rotation steps, each row followed by its count of steps
The counts run from 0 to 475.
[-20.6 -22.4 -45.8  12.2   8.3 -18.2  26.6 -12.3 -22.2   2.1 -23.2   1.3
   2.8  14.7 -14.7 -33.9   4.1 -14.2 -10.6 -18.3 -43.7  27.8 -30.1 -16.2
 -29.6   6.3 -11.7   2.7   2.7  31.4 -39.8  28.3   0.6  -5.3  26.6 -16.4
  -2.6  19.1   6.9  -0.3   0.5  18.5   4.4 -42.9  13.0  35.8 -21.1  -6.3
   6.4 -27.0 -14.1  11.1 -18.9] -> 398
[ 27.0 -33.7  -7.1  14.8   5.8  16.8   7.8 -19.0   0.3 -17.6 -26.0 -12.4
  28.5 -27.0 -46.0  -6.8 -11.3  20.6  17.1 -37.5  23.5 -25.2 -18.0  -3.7
  -9.6 -42.7   6.0   1.3  50.3  12.8 -17.7  -2.3 -22.8 -29.6   1.3 -28.3
  -7.2  23.4  11.2  -0.8  11.5  17.9 -21.1  16.7   9.6  10.5 -16.9  10.3
 -38.3   6.9   9.1  -6.5  14.5] -> 172
[ -1.5 -13.8   0.4  -7.9  12.7  42.7   7.5  18.2  11.1   0.2  29.8 -65.0
  11.4  10.3 -33.9  45.9  39.8   7.3   4.2 -31.2   0.8  23.7 -28.6  14.6
  -6.3 -23.1  -9.2   8.7   8.1   0.6  35.3  -6.5 -14.6  -2.9  -7.8   5.2
  -2.5   0.9 -26.4  26.8  24.9 -16.4 -12.0  -1.3  18.8  35.4   5.1  -2.2
  16.2  -9.3 -18.8   3.3  28.5] -> 133
[-24.7  25.5  -8.0   8.4  -9.9  20.7  -4.4 -22.9  13.4  12.6 -30.8   6.3
  32.4 -10.0  15.0  -9.3  -6.3 -15.8   9.0  23.7 -40.6 -20.8  13.8  -4.3
  55.8  14.4  -5.9  15.8 -11.9 -38.1 -21.0 -21.8 -19.2 -20.4  21.6   8.3
  20.5 -10.9 -16.8 -26.8 -20.4  -0.5 -26.4  17.0  25.4 -15.2  33.3   1.9
 -29.7 -32.9 -26.2   6.8  -3.9] -> 235
[ -5.9 -12.7  49.3   1.1  12.7 -12.0  -0.2  -3.7  18.1  -4.0 -22.0  55.3
   6.8   0.5  -8.5  27.3  28.2   6.0  -8.5   3.1  16.4   3.2  12.3  23.0
 -19.2 -15.1  41.9 -57.6   5.1  11.1 -16.6  23.1  28.1  -0.9   1.5 -22.8
 -11.3  -7.2  37.1   9.3   3.8   5.9   1.3  -4.1 -21.5  20.2 -33.8 -18.2
   3.7  13.0  38.9  -0.6   5.2] -> 189
[  4.4 -15.0  10.1  19.1  15.9 -17.3 -19.3   8.4   7.5 -13.4  -5.0  -4.5
  18.3   1.5 -40.2  14.4  30.4   9.0  -6.9 -16.9  39.4  -0.4  12.1  39.8
 -20.8 -21.8  16.4 -14.3  14.3   7.5 -12.2  29.2  28.3 -17.8  23.0 -31.9
 -26.0  19.5  24.5  25.7   4.1   5.1   0.5 -18.7  11.1  52.8 -16.4  -7.2
 -10.7 -13.1 -26.1 -17.8  48.3] -> 163
[  0.5  -1.0  -1.7 -35.9   5.8  16.1 -37.0  23.0 -22.3 -19.0  41.6 -44.6
 -20.9 -15.3  -8.7  48.7 -12.6  14.9  -5.1  49.5  26.0  -4.2  12.7  34.1
  -0.7 -17.9  -6.8   0.0   8.4 -18.9   7.3 -11.0  22.1   6.7 -15.6  -3.6
 -30.1  -2.1 -25.3  31.4   1.4  -4.9   4.9  -3.8  -7.8   2.4  22.2   0.5
  -7.4  -9.1  -4.2   1.2  40.4] -> 303
[ 12.9  21.4  11.1  26.1   7.0 -16.1   6.1  30.3  25.2  19.6 -11.6  43.7
  28.6  -2.2  24.6  -3.1 -32.2  24.9 -12.7   5.3   0.4 -13.6   1.8  37.7
  41.7   9.8 -15.6 -29.8   5.0  -8.9   7.9   0.0 -13.9 -18.7   6.9  16.1
   3.3   8.4 -24.5  15.7 -11.7 -56.4  21.7 -10.6 -22.6   4.9   0.5  20.3
 -13.7  27.3  11.2  39.2   2.4] -> 467
[ 18.7  17.3  -2.3  32.9  -1.8  22.5   8.3 -14.9   9.2  -6.5  -9.8  -4.7
  32.0 -31.6   3.7  13.6 -46.4  48.9   8.3  -4.7  -2.6 -43.9 -23.4  11.9
  18.0 -27.8  -1.0   9.8  14.4 -25.7   9.7 -28.9 -36.6 -12.6   9.1   3.5
  14.5  -7.4 -20.1 -11.8  -7.2 -16.8 -14.4  24.8  -1.4   5.5  -0.7 -19.3
 -40.2  21.4  -3.5  39.7  12.3] -> 457
[  1.4 -24.6   2.5 -54.3   3.0   7.5 -14.0  27.2 -15.1 -31.4   5.8  10.5
 -15.8  -9.3  -9.1  17.0   8.4 -14.4  16.7  26.3  44.0  17.0  13.4  10.3
   4.6  -7.4 -15.2 -33.5  31.4   8.1   1.0  10.0  37.6  -2.3 -21.2 -14.8
 -26.7  22.4  17.3  37.4   4.3  25.0  22.6 -18.2   1.5 -14.6  10.3  37.9
  -3.2   9.3  43.3  -6.5  12.0] -> 330
[  0.2 -12.5  31.0  49.1  -9.3   2.7   0.7 -17.0  30.9  34.1 -17.3 -16.0
  27.2  14.6 -15.8 -15.3  49.3   8.4 -25.0  -4.0   9.8  -4.8  16.7  13.9
  -6.2  14.4   7.3  20.2   2.5  -3.8 -10.7  36.1   7.5  17.2  13.9 -22.0
  -8.0  12.0   8.1  -2.4  10.1 -32.0  -9.5  30.2  32.4  24.1 -17.9  29.8
  17.8 -25.1 -41.8  -3.7  25.5] -> 415
[ 33.3  25.0  -0.8  14.6   5.4 -34.3 -18.1  -5.8 -10.2  20.8  40.4 -37.0
 -36.5  21.3 -11.2  -3.5 -51.5  16.3 -11.3   4.6  -0.3  10.6  -7.8  11.3
 -39.4   0.7   9.2  18.4 -17.6  21.0   9.9 -15.0  12.4  17.6 -18.3  32.8
  -5.9  17.4  -9.7  -0.6  23.1   8.0 -12.0   4.7 -36.8   4.9 -20.3 -19.0
  11.9  14.7 -27.6 -31.4  -8.6] -> 281
[-16.8  37.0 -26.1 -23.1  -3.1 -21.8   0.4  30.4  -4.8 -15.8   4.9  27.6
  -5.4  12.5  25.4  -3.5 -12.3 -21.0  32.4  17.2  12.1  16.1 -11.5   6.9
  22.8  17.3 -38.4 -35.2 -23.8  -4.7  21.7   1.3  34.7   3.0   7.4  27.7
  -7.4  31.9   0.1  25.4  -2.4  20.1  24.8 -45.5  -3.4   2.0   5.0  23.1
  -2.8  22.7  19.7  20.4 -23.1] -> 72
[ -8.4  17.5 -23.9 -21.1 -11.9  -4.0  -1.4  25.4  11.2  -8.2   6.2  23.0
  -3.7  15.7  35.7 -25.1  -3.8 -18.0 -13.9  22.8   6.0   8.3   9.6   8.2
  39.8  43.4 -36.4 -16.0  -9.9 -12.5   8.6  34.0  23.9  12.1 -10.7  14.5
  -0.8  11.2  -7.2  23.0 -19.0 -25.8  46.2 -13.3  13.9 -18.1  11.8  53.1
  13.0  16.2  18.7   6.9 -10.1] -> 76
[  0.6 -19.5  -2.4 -24.8   1.1  13.3   9.5  -6.0   0.1 -19.2  17.8 -21.6
 -33.6  34.0  -8.1  -6.7   2.5 -12.2  -2.4  -0.7 -11.6  58.3 -21.6 -16.7
 -36.4   8.1  -4.2 -13.6   0.3  32.7  14.3  21.6  10.6  22.2 -21.7   7.7
  10.1  16.7  14.6  18.4  34.8  28.9   1.6 -19.5   2.6  16.1 -12.8  -2.8
  49.8   9.0  21.5 -35.7 -19.2] -> 110
[ -4.2  28.9 -39.7 -26.4 -12.4  24.3   9.2  12.6  -7.6 -19.9   3.9  -2.4
  12.3 -15.7  20.4   2.5 -31.2  -4.7  44.6   8.0   2.0 -22.5 -26.3 -11.5
  40.2   0.7 -47.2   1.0  -4.6 -29.6  27.5 -21.9  -6.2  -0.7  -3.2  28.4
   2.8  18.0 -21.1   6.4  -6.9  14.9   8.3  -1.5  14.6 -28.1  13.9  26.1
 -32.6  21.5  18.8  35.3 -20.3] -> 67
[ -5.3  13.6  47.9  23.6   4.5 -40.4 -19.2 -10.0   2.9  35.4   5.2  -5.7
 -28.9  18.1  12.4   9.2  13.2   6.6   7.7  45.8  -1.6  30.7  33.4  -0.5
  -5.5  13.4  12.4   9.0 -37.3 -10.4  12.6 -31.6  33.4  25.7  16.4  16.2
  -5.5   6.5   5.0 -12.4   4.8  28.3 -27.8   1.0 -12.4   4.4  20.2 -16.2
  17.8 -16.8 -36.7 -16.5  -0.5] -> 268
[  6.0  16.1 -28.6   0.1 -13.9  -2.2  -8.0 -21.7  -1.9 -36.9 -10.1  -6.8
  -7.8  -5.6  32.1 -48.4  -4.5  -6.7  -9.6   2.7  11.3  12.9  13.6 -29.9
  22.7  43.9 -16.1  39.8  -9.2 -27.3  12.7  36.4  10.0  20.1   5.8  -2.4
  23.3  -4.6  16.8 -17.9 -31.9  25.8  22.0  11.3  47.7 -15.1  16.5  17.6
   9.1  -1.6 -17.2 -33.5  -5.6] -> 89
[  6.2  -1.9  10.0 -23.6   0.1  22.6  16.8  11.2  24.5  -2.6   1.4  -4.5
  16.2  -8.2  19.9   7.5  48.6 -18.9  40.8 -58.7  24.6  -4.2  -9.5 -35.2
  25.9   3.2  -7.9   2.4 -10.1 -12.9  42.8  -8.8  -2.0   8.0 -25.0  15.0
  14.1  -0.8   4.7   2.0  -8.3   8.6  18.4  32.7  18.9 -31.9  -4.2  30.5
  -4.9  27.6  29.4   0.3 -17.9] -> 352
[-21.7   2.9 -14.8 -34.5 -11.5  47.1  -2.6 -22.9  12.3  -5.7 -13.0  20.7
  20.4   3.6   1.2   5.4 -27.0 -18.8 -27.2  36.4 -58.7 -24.0  -2.4  23.6
  24.9   5.6  10.5 -30.0  14.5  -5.3 -47.6  13.0 -17.1 -20.9 -16.6   4.5
  19.1 -28.1 -14.7   0.5   1.2 -37.1  -2.9   5.9  -4.4  -8.7  -2.6  -3.9
 -10.9 -11.6  29.8   3.3  -3.6] -> 223
[ -8.0 -28.6  25.3   5.7 -13.0   7.7   0.2 -28.2 -11.4  31.2 -17.0 -10.5
 -23.7 -11.4  10.7  -7.4 -15.3   9.8   2.4  61.8 -37.3  17.8  19.9 -28.1
  13.2  13.9  -4.2  23.7   6.2 -11.9 -10.2 -35.8 -13.6  17.5  -1.8  -0.3
   9.5  -4.0 -14.7 -28.3   0.0  20.2 -35.2  28.6   7.2 -33.8  38.5   9.2
   6.1 -27.9   0.2   0.2 -13.9] -> 262
[ -2.0 -12.4  41.7  14.7  -5.6  44.8  -6.9 -21.0  17.2  -1.3   3.2  -7.3
  13.1 -12.3 -11.9  39.1  -7.7  49.8 -22.7  43.5  -6.5 -17.8  -3.9  37.1
 -14.3 -21.9  25.2 -12.1  23.0 -17.6 -10.4   4.2  -8.5  12.6 -12.3 -20.0
  -6.2 -18.7  -5.2   6.9  18.3 -28.7 -17.0  29.1  -6.5  17.8 -14.7 -13.7
   6.4   6.0  17.6  24.0  36.2] -> 445
[ 19.9  25.7 -29.3 -14.3   8.4 -30.6 -40.8  13.8 -23.7 -28.3  46.4 -33.2
 -25.8  -4.1  -4.3  14.5 -29.4  13.7 -21.9  11.8  42.0  -9.5  12.1  39.4
 -14.8  -3.2   1.1  14.4  -6.0 -11.1   4.2  12.1  39.0   2.2   2.9   5.4
 -24.9   5.8  -2.6  22.6 -11.3   4.1  20.1 -19.9 -14.4  20.1  -3.2 -12.7
 -17.6   3.3 -31.3 -24.4  33.6] -> 307
[ -4.2   6.3   6.1 -17.2   3.2  30.8  -9.6   6.0  13.8 -18.6 -11.8  30.8
  15.1  -5.2  -5.3  15.9 -49.9  10.0  -8.3  55.4  -4.1 -11.0   0.6  43.7
  32.7 -10.3  -7.7 -51.5  31.1  -0.3 -16.8   7.4  -3.2 -25.8  -8.2   0.0
  -6.6  11.8 -14.2  28.6  14.9 -24.6  -4.1 -17.3 -15.7  11.0  10.4  11.5
 -14.5  10.8  34.3  15.2  19.6] -> 472
[ 23.0 -36.1 -39.8  14.4  18.1   1.4  23.2  15.3  -9.5   4.7  17.6 -34.0
   3.6  -1.1 -16.3 -19.0  -3.7  22.1 -41.5 -55.5 -14.1  13.4 -29.1   3.2
 -13.0  -3.6 -15.2  29.0  23.6  27.0  -0.8  24.6 -37.4  -8.1 -11.0  -6.3
  10.1   1.5 -35.3   5.3 -10.9 -40.3  26.4  -2.5   6.9  24.8 -10.4   8.8
  12.5   0.8 -13.3  10.8   6.2] -> 142
[ -8.9 -26.3  38.8  12.3  -8.4  -9.8  -7.6  -4.2  -9.4  50.1 -14.1  -6.0
  -2.0 -23.7   4.6  16.2  17.2  17.1   8.7  55.1  10.6 -20.6  34.6  -7.4
   9.5  -5.7   5.8  13.6  12.8 -23.1 -21.3 -34.6  16.6  13.5   1.7 -18.4
 -30.5   4.3 -11.5 -16.1  -7.3   1.5 -25.4  38.6   1.9 -31.3  19.4  32.9
 -17.9 -26.6  -5.2  29.0  14.2] -> 14
[ -7.7   9.8 -17.3 -27.3 -15.6  14.9  -3.9  22.7   9.9 -13.6   1.6  14.7
  -0.7   8.2  30.9 -22.7  -3.1 -18.5 -17.4  30.4   2.2   7.8   9.8   6.1
  39.9  45.1 -38.2 -10.6  -3.5 -13.7   7.0  38.8  16.8  10.7 -21.0  11.6
   0.5  10.8  -8.9  21.0 -11.1 -28.4  41.2  -4.3  18.0 -23.4  13.8  58.8
  13.5  11.1  25.4   3.5  -6.8] -> 77
[ 14.7  28.0  15.1  34.4   2.2  -7.0 -14.2 -30.4   4.2 -17.4   7.4   2.5
   5.1  -4.0  -9.6  20.2 -38.3  46.8 -25.8  16.2   8.4 -24.5 -11.8  40.7
 -32.2 -14.6  37.6  -6.8  -7.6 -13.8  -9.0  16.7   9.6   6.6  14.6  -6.0
  -5.6 -12.3   9.6  -5.4   5.5  -0.7  -9.1  -4.7 -17.2  46.3 -34.2 -56.6
  -4.0  13.0 -15.9   2.5  23.2] -> 450
[  6.9 -20.8  -8.0  -3.1   7.2  -9.5  10.5  -7.2  -4.8 -14.4  15.0  -8.1
 -39.4  23.6  11.2 -30.9   2.2   4.8 -34.2 -14.5 -17.8  58.0 -12.2 -23.9
 -35.1  28.0   4.1  13.1  -4.0  28.8  12.9  41.5   2.2  26.9 -15.5   7.0
  23.4  -2.5  10.9   1.5   4.4  11.4  24.4 -11.9   4.3  14.2 -15.3  -8.5
  56.3   7.6  10.2 -32.3 -21.6] -> 113
[  5.8   9.2  23.8  17.7   1.8  16.2 -16.8 -29.4   6.6 -19.8   7.5  -5.0
   4.2  -3.9 -18.3  38.9 -29.5  42.7 -18.5  36.5   2.3 -19.3 -13.2  44.9
 -36.0 -27.4  35.8 -16.5   7.8 -12.4 -12.4   9.1   7.3  11.2   7.3 -17.7
  -4.7 -12.4   9.2   3.7  18.1   0.4 -19.6   6.2 -14.3  38.3 -28.4 -45.5
  -4.5   8.7  -1.3   4.6  30.0] -> 448
[-18.5 -30.1 -29.2 -54.5  -5.2  55.1  24.5 -20.4 -10.2 -36.8   9.7 -13.3
  -6.4  -5.7   3.9  13.9  18.9 -18.1  -6.1 -14.0 -36.3  14.8 -30.1 -22.7
 -16.3  -3.4   8.7  -0.8  14.4  -0.6 -11.7  24.1  -9.2   6.4 -30.7 -11.6
  19.7 -36.1   0.7  -5.9  -6.9   5.2  14.4   7.1  21.1 -10.5 -19.6 -14.4
  17.7  -1.6  45.7  -1.1 -17.1] -> 367
[ 14.6  58.6 -51.4  -0.8 -10.9 -24.6 -13.2  -4.7 -12.0 -32.4  21.2   2.2
  -2.7  -1.9  32.4 -19.4 -48.4   3.7   7.3  -9.0  17.7 -34.4 -18.5   4.0
   6.1  20.3  -9.3  17.0 -30.5 -29.3  17.1  13.2  20.8   9.1  10.1  28.0
   4.1   0.8   0.9 -11.9 -26.4   9.2  29.7  -7.0   2.1  -3.4 -21.5 -14.2
 -26.6  28.4 -16.8   1.8 -15.6] -> 61
[ -3.0 -17.0  52.8  47.3  12.6 -35.5  16.7   6.7  10.8  33.9 -11.0  40.6
  -5.7   5.8  11.3  16.2  10.9  42.2 -14.9  21.5  -2.2  15.0   0.2  20.8
 -28.9  -1.8  22.7 -24.9  -5.6   7.7   1.4  -0.1  13.3  24.5  15.5 -10.5
 -10.2   5.2   7.5   3.1   2.1 -12.6  -2.2 -11.8 -30.0  32.8 -22.4 -13.2
  24.4  13.3   8.2  40.6  -0.3] -> 438
[ 30.7 -12.3   1.9  34.7  13.0 -22.0 -12.4  -0.5  11.9  -6.9 -10.2  -3.0
  26.2  -4.0 -26.5 -19.3  20.7  15.2 -30.2 -49.4  45.6 -14.5  13.9  28.6
 -13.6  -3.1  15.0   6.1  19.8   6.7 -11.6  39.7   9.3 -15.2  12.0 -26.3
 -15.4  14.0  19.1   8.8  -9.1 -21.3  15.8   6.7  13.3  35.6 -25.5  10.1
 -11.5  -1.8 -33.0 -22.9  38.5] -> 166
[-30.0  -4.2 -33.8 -35.5   8.1   6.3  15.1 -14.8 -21.1 -42.4   6.6   3.3
 -15.9  -0.7  14.5  18.1  28.4 -15.0  -1.2 -21.7 -31.9  25.0 -24.7 -23.8
 -27.7   1.1  19.8  -0.6 -19.1  -3.2  -4.4  20.3  15.7   8.9  10.8  -6.5
  19.3 -30.4  15.7 -11.9 -24.2  38.3  14.8 -29.6  15.9  22.6 -21.9 -56.0
  11.5 -11.7  13.3  -0.5 -16.4] -> 371
[-19.7 -38.4 -29.8  31.7   3.2 -26.7  34.7  -4.1 -14.2  22.8 -32.2  15.9
   8.6  -0.4   3.2 -43.7  22.0   0.2 -24.7 -16.7 -38.3  19.8  -7.2 -19.9
  -6.7  23.9 -13.6  20.8   4.1  10.7 -30.4  31.5 -11.4   5.3  27.8 -21.7
   4.3   3.2  -1.2 -13.0 -27.6  -4.3  10.9 -21.6  24.7  19.1  -6.0  13.3
   9.9 -30.0 -19.1  26.3 -17.2] -> 401
[ 28.5  23.0  -4.7  44.6  -4.2   3.5   6.4 -18.8   9.9  -1.4  -3.7  -1.6
  23.7 -24.2  10.7   3.1 -50.1  51.8 -17.5 -13.6   4.1 -45.7 -14.0  19.0
  12.4 -10.8  13.7  22.7   9.1 -29.1   6.6  -4.9 -35.2  -4.8   5.6   0.7
  15.4 -17.9 -13.9 -21.8 -20.4 -28.9  -2.8  24.5  -2.9   9.9 -10.2 -24.2
 -28.2  22.3 -17.3  24.5  11.3] -> 455
